(in the rows, 128 means zero)
The rows of A fall into 4 groups, which share some directions, and each row is roughly a mix of its group's hidden directions.
A, 188 rows:
[[165 149 160 180 113  92 132 109 140 110 144 146 133 127]
 [133 139 128  94 127 144 144  97 119 161 179 129 165 153]
 [147 157 105 172 125 125  88 113 159 111 113  98 141 149]
 [146 145 114 165 152 120  83 141 168 139 112  98 151 139]
 [150 125 121  71 126 132 172 153 111 142 125 160 129 104]
 [116 127 130  62 137 152 169 120 101 146 111 124 114 138]
 [124 139 156 103 114 131  83 122 105 109 151 148 180 113]
 [158  93 121  77 110 129 168 149 109 133 119 154 118 112]
 [112 156 140 113 150 133 191 128 135  89 108 112 147 132]
 [128 174 150  74 159 143 159 108 122 140 124 128 133 144]
 [111  67 114 145  81 129 111 132 120 104 139 129 102 120]
 [152 150 118 108 102 157 160 114 145 155 163 137 165 153]
 [125 166 120 170 121 166 129 142  96 113 109 163 151 115]
 [129  90 120 107 152 141 109 136 127 153  91  81 119 160]
 [ 93 127 122  84 113 122 143 108 156 146 186 128 125 125]
 [ 79 164 155 154  87 105 131 127 106 140 121 136 145 142]
 [119 122  96 133 134 128 178 125 143 147 109 119  74 158]
 [113 144 108 132 126 155 154 150 120 135 134 181  81 104]
 [112 127 152 143 108 144 190 140 134 109 155 103 137 160]
 [150 129 134 101 102 149 177 115 153 143 145 138 112 173]
 [136 116 149 142  85 112 139 109 109 104 177 167 120 116]
 [ 97 118 120 153 147 122 111 164 105 113 104 144  91  85]
 [171 172 121  96 153 135 146 130 139 151 131 146 168 123]
 [143  99 125  78 113 135 170 150 100 132 121 150 103 108]
 [137 162 147 124  94 120 149  99 127  97 171 168 132 119]
 [183 140  98 133 132 133 128 127 118 158 109 158 144 171]
 [144 136 114  99 148 131 114 117 137 112  79 160 178 114]
 [166 154 102  97 119 133 117 108 125 155 146 164 162 153]
 [161 168 132  85 166 132 157 136 133 155 113 137 155 129]
 [140 116 132 132 143  90  96  97 117  84 118  98 164 112]
 [139 124 127 147 121 124 143 149 125  79 103 163  75 113]
 [130 163 119 170 112 167 139 155 102 118 110 168 130 115]
 [ 85 143 143  86 105 105 142 127 154 106 145  91 128 109]
 [125 100 145 180 144 130  92 141 124 160 103 127 106 158]
 [ 99 118 111  87 163 156 135 158 133 159  96 105 124 120]
 [ 93 100 118 142 160 138 116 161 130 150  87  94 107 119]
 [137 124 140 147  98 133 148 131 133 138 202 105 130 152]
 [166 160 107  94 112 120 130 120 132 152 130 150 168 164]
 [153 107 136  93 110 127 170 114 162 137 145 119 104 169]
 [160  97  97 152 148 144 121 133 105 151 106 158 113 168]
 [158 112 101  87 174 108 125 130 127 106 115 148 123  92]
 [ 93 155 145 160  83 150 116 114 130 158 139 120 143 162]
 [ 87 133 168 148 120 108 135 150 101 128  76 133 124 112]
 [163 115 135 124 142  78  94 100 133 116 129  84 145 126]
 [118 159 123 111 129  97 133 108 114 118  98 164 186 127]
 [155 110 106  94 159 101 106 132 119 115 101 156 124  85]
 [134 155 128 136 114 103 159 131 141 128  85 105 117 185]
 [176 113  99  87 170 145 124 113 145 118 131 117 120 105]
 [142 119 130 164  91 119  62 142 135 147 132 137 121 149]
 [109  78 128 166 160 150 120 112 125 137 159 146 115  98]
 [147  87 136 130 139 119 151 160 131  70 117 144  98 134]
 [123 134 123  98 171 116 167 126 118  96  82 117 113 107]
 [157 105 119 142 143 143 111 168  94  90  97 123 138 100]
 [128  81 131 167 158 148 111 140 109 111 131 135 123  79]
 [102 110 126 146 159 106  99 158 104 114  98 125  95  93]
 [117 141 148 159 154 112 106 138 119 128  57 142 139 125]
 [149  93 150 125  95 123 153 116 100 100 153 164  99 117]
 [ 97 146 130  75 101 108 138 119 157 115 165 101 130 120]
 [158  88  98 167 155 143 120 135 109 137 107 143 103 157]
 [133 163 137 145  92 111 145 109 126 102 169 171 139 107]
 [127 125 134 195 120 106  86 128 151 111 154 132 141 122]
 [103 132 132 190 128 119  86 109 147 117 127  96 127 147]
 [177  90 105 112 178 147 116 129 149 123 129 121 110 122]
 [ 97  75 120 120  96 146 118 114 118  98 121 110  90 141]
 [151 135 142 109  99 132 141  93 148 141 151 104 170 169]
 [128 159 123  90  94 102 148 139 142 132 115 109 123 182]
 [174  95  95 111 174 158 122 109 147 130 121 128 132 135]
 [163 124  83 107 136 145 101  99 147 144 173 140 139 131]
 [146 135 141 145 132 110  86 104 131 127 121  87 185 136]
 [104 151 110 132 119 152 148 142 118 137 131 178  78 101]
 [ 97 113 159 150 131 134 163 158 117 122 123  96  78 123]
 [119 116 107 153 145 134 170 136 146 138 111 101  68 137]
 [148 105 102 123 153 157  75 108 136 168 124 145 120 116]
 [180 131 105 143 139 145 121 122 119 164 140 167 152 159]
 [101 133 161 110 111 113 114 142 135  92 146  99 141  75]
 [148 143 115 105 153 134  95 111 137 128  84 157 172 107]
 [ 96 122 162 112 113 118 116 145 126  87 151 107 144  79]
 [147 169 146 113 122 135 119 120 132 143 148 147 179  82]
 [108 135 143 181 117 121  84 100 140 102 153 110 120 148]
 [ 97 130 114 126 131 135 136 173 136 146 109 155  71 105]
 [138  99 141 140 121 150 118 153 139 138 162  92  71 121]
 [136 172 132 122  89 138 120  91 165 149 122 121 159 153]
 [100  98 154 111 115 117  98 137 120  96 167 126 147  87]
 [117 109 139 181 136 120  90 135 116 158  87 140 118 152]
 [ 90  80 114 163  89 123  99 132 123 108 146 126 113 120]
 [128 117 129 145 132 118 134 159 124  89  94 153  69 113]
 [153 139 121 105 104 156 180 110 151 142 150 150 116 160]
 [136 133 129 140 110 126 151 133 113  82 119 169  72 114]
 [123 126 126 114 147 136 113 118 127 182 154  94 180 140]
 [158  84 137 127 138 104 140 158 126  68 119 119 130 135]
 [131  90 135 131 127 132 161 167 137  83 111 147  87 136]
 [100 119 166 162 126 129 167 161 119 110  98 105 103 132]
 [ 84 133 154 110 106 102 129 135 139  85 123  82 111 124]
 [118 136 131 140 148 123  90 132 127 131  56 157 144 121]
 [111 116 139  83 110 128 176 129  86 124 134 156 104 115]
 [139 137 130 105 129 147 153  91  95 138 173 133 168 152]
 [ 95 114 139 152 143  99  80 124 105 114 107  98 134  96]
 [ 84 159 139 122 121  81 134 122  92 130  97 151 137 112]
 [118  97 139  83 120 132 169 144  88 141 138 155 108 109]
 [104 109 129 134 141 144 131 100 145 160 186 150 117  96]
 [133  75 123 176 159 148 107 133 105 125 125 146 105 116]
 [161 117  89 133 139 139 130 122 114 153 110 155 119 187]
 [144 145 144  97 104 131 161  95 108 107 164 170 137 128]
 [121 134 119 117 111 105 156 119 151 157 131 125 116 199]
 [126  93 121 134 164 117 138 161  88 105 133 143  90 101]
 [165  96 150 133 124 122 139 125 112  98 156 102 174 155]
 [165 157 130 111 105 126 142  96 116 110 169 166 153 133]
 [181 112 104  89 159 148 125 126 154 106 141 123 132 105]
 [171 172 136  90 163 134 151 127 138 151 116 133 151 135]
 [132  94 127  71 124 136 162 151  97 152 134 150 121 113]
 [ 94 148 131  75 100 105 144 116 156 119 160 105 131 126]
 [ 98 122 106  94 165 149 138 155 112 158  89 104 121 127]
 [112  89 107 139 132 120 140 138 120 111 103 113  75 171]
 [139 169 128  84  90  99 136 149 137 118 108 103 132 158]
 [162 141 102  76 102 110 101 146 112 109 109 125 141 154]
 [153 149 125 102  96 138 153  94 141 143 155 117 172 156]
 [115 122 110 140 136 126 169 120 154 169 120 120  90 174]
 [151 127 115  73 127 134 174 153 107 158 112 143 127 111]
 [126 110 152 183 135 126  87 137 124 167 115 127 120 159]
 [114 134 123  97 134 141 134 105 120 183 166 109 166 143]
 [ 86 141 165 136 127  95 125 150 100 129  81 131 113 108]
 [165 157 137  73 155 129 159 135 126 155 104 123 134 141]
 [155 130 139 127 108 125 130  92 114 120 154  99 189 147]
 [156 108 128  71 146 138 154 152 107 164 107 120 113 132]
 [114 125 152 104  96 126 170 112  95 111 156 163 104 114]
 [165 147  89  83 112 125 123 139 111 125 103 136 133 171]
 [165 111 128 127 105 177  92 144 162 127 146 110 116 108]
 [141 164 120 136 122 118 164 129 143 136  88 104 115 181]
 [129 102 141 176 149 119  89 142 122 153  90 136 112 154]
 [ 86 144 150 172 100 112 122 117 101 160 110 133 137 156]
 [155 105 115  79 127 140 168 154 101 144 118 152 119 106]
 [123 166 125  96 100 104 146 115 150 141 126 116 129 186]
 [121 157 122  78 101 129 167 115 127 101 149 127 155 100]
 [102 159 161  94 101 109 127 131 147 112 153 104 151  93]
 [139 140 130 112 109  93 109  80 167 147 114  91 113 133]
 [ 94 105 127 185 130 121  83 121 136 118 122  96 121 144]
 [173  86 105 110 177 152 116 129 151 122 118 129 118 128]
 [118 136 122  98 131 148 149 133 131 200 151 125 114 152]
 [128  77 128 180 159 151 116 129 106 122 137 150 114 111]
 [ 91 150 141 127 143  69 147 122  89 130 101 138 125 129]
 [138 117 125 160 102 121  61 132 126 164 140 151 128 130]
 [ 90 108 120 142 158 134 119 163 142 150  86  93 110 116]
 [171 167 134  85 160 133 157 131 124 150 102 121 130 141]
 [125 132 114 119 141 145 146 106 158 183 176 146 130 106]
 [102 102 121 132 152 145 143 186 120 125 123 157  90 112]
 [154 103 126 184 110  94 104 154 150 109 113 125 116 117]
 [133 114 128 169  82 112 113 114 125 112 178 155 138 115]
 [101 148 129 191 117 120  96 102 144  98 146 125 138 131]
 [ 95 141 154  90 107 116 117 131 137  98 157 104 151  90]
 [121 102 105 152 139 124 171 145 137 123  99 106  74 138]
 [158  86 124  87 105 133 163 144 107 117 119 154 103 113]
 [150 101 135  88 122 110 154 126 170 140 137 111  94 162]
 [176 124  82 108 132 140 124 148 101 127  94 143 130 160]
 [118 101 135 114 132 143  93 121 116 124 182 153 149  85]
 [178 145 102 123 130 137 127 120 118 159 122 165 159 166]
 [169 145 122  91 131 114 165 149 122 137 128 170 156 107]
 [122  95 133 136 155 114 137 144  81  99 134 142  79 108]
 [148 147 139 128 105 123 117  77 132 133 136  96 180 150]
 [111 158 118 164 134 149 109 135  86 110 126 159 156  92]
 [177 106 112  99 171 145 120 133 153 102 104 133 141 112]
 [141 129 126 115 119  77 101  90 156 138 117  85 110 115]
 [139  80 144 103 142  95 124 121 156 131 131  78 125 151]
 [137 160 123 138 122 117 163 136 141 131  83 100 111 179]
 [133 155 123 184 140 124  90 118 164 106 113 102 132 139]
 [174 122  99 144 148 148 123 119 118 171 130 174 141 137]
 [142 124 122 167  94 115  63 139 137 143 131 143 125 150]
 [162 177 141  89 169 130 147 127 133 150 111 122 143 143]
 [110 148 111 129 118 158 156 145 123 141 139 181  84 108]
 [123 133 125 115 137 129 100 118 159 169 134  93 186 141]
 [117 169 119 164 122 163 123 140  93 115 116 166 153 109]
 [128 130 122  99  95 149 182 110 108 141 173 135 138 141]
 [168 145 103 110 131 141 123 111 129 163 151 163 172 147]
 [161 152 127  73 127 133 173 139 117 138 132 160 135 111]
 [154 114 114 158 110 109  71 154 144 123 140 130  93 145]
 [ 77 149 146 158  87 107 132 122  96 157 139 129 118 135]
 [102 132 135  93 156 144 192 107 112 126 119 125 147 112]
 [166  99 110 143 143 145 118 166  90 100 103 140 141 107]
 [125 125 121 135  99 142 151 118 137 139 200 119 133 162]
 [118  90 126 136 160 118 138 146  75 109 145 135  96  99]
 [ 86 142 148 172  83 111 147 135 110 137 148 134 134 154]
 [163  89 117 155 153 153 111 132 144 145 148 104  89 145]
 [ 80 146 145 165  79 108 138 132 104 143 144 133 124 143]
 [126 114 136 162  76 139 137 133 132 139 177 123 139 167]
 [147 104 138  95 118 122 152 102 178 142 140 105 116 168]
 [133  91 136 128 134 117 148 154 137  71 110 146  85 130]
 [ 95 166 158 140  95 106 167 131 118 109 123 119 155 151]
 [157 110 126  68 136 140 163 154 113 158 122 144 125 114]
 [111  94 116 150 141 135 137 145 115  80 109  96  83 130]]

Here is one row from each group, named. Which group is each of the other rows in?
[109 122 118 132 131 120 130 176 136 122  96 149  69 104]
X
[ 93 163 150 154 111 105 146 124 111 120  86 137 162 146]
Z
[124 157 132 165 180 117 117 166 148 148 111 126 140 102]
Q
[110 107 120 135 152 146 128  97 153 167 178 142 124  97]
P

[101  99 155 113 115 121  96 143 115  94 165 127 138  87]
P
[130  91 125 136 173 120 134 156  77 107 142 138 107 107]
X
[156 143 116 110 110 164 181 130 143 144 144 158 120 158]
X
[101 160 141  98  85 112 167 121 108 109 138 126 149 102]
Z
[108  94 116 124 120 111 119 131 123 113 115 112  89 193]
P
[144 121 111 139 163 132  88 138 154 139  91  86 144 157]
Q
[145 185 153 105 173 127 146 116 140 148 121 127 152 142]
Q
[134 149 147 109 108 116  93 103 126 155 149 162 169 159]
P
[125 109 133 137 139 121 148 132  86  95 129 154  67 113]
X
[104 117 167 161 132 136 168 163 126 111 111  99  99 135]
Z
[126 137 135 166 106 111 156 141 141  99 131 170 119  79]
Q
[174 148 117  82 127 132 154 134 128 148 143 159 164 117]
Q
[123 180 138  86 160 142 147  98 123 135 128 131 157 151]
Q
[123 181 136  82  93 105 148 128 145 126 121 110 144 152]
P
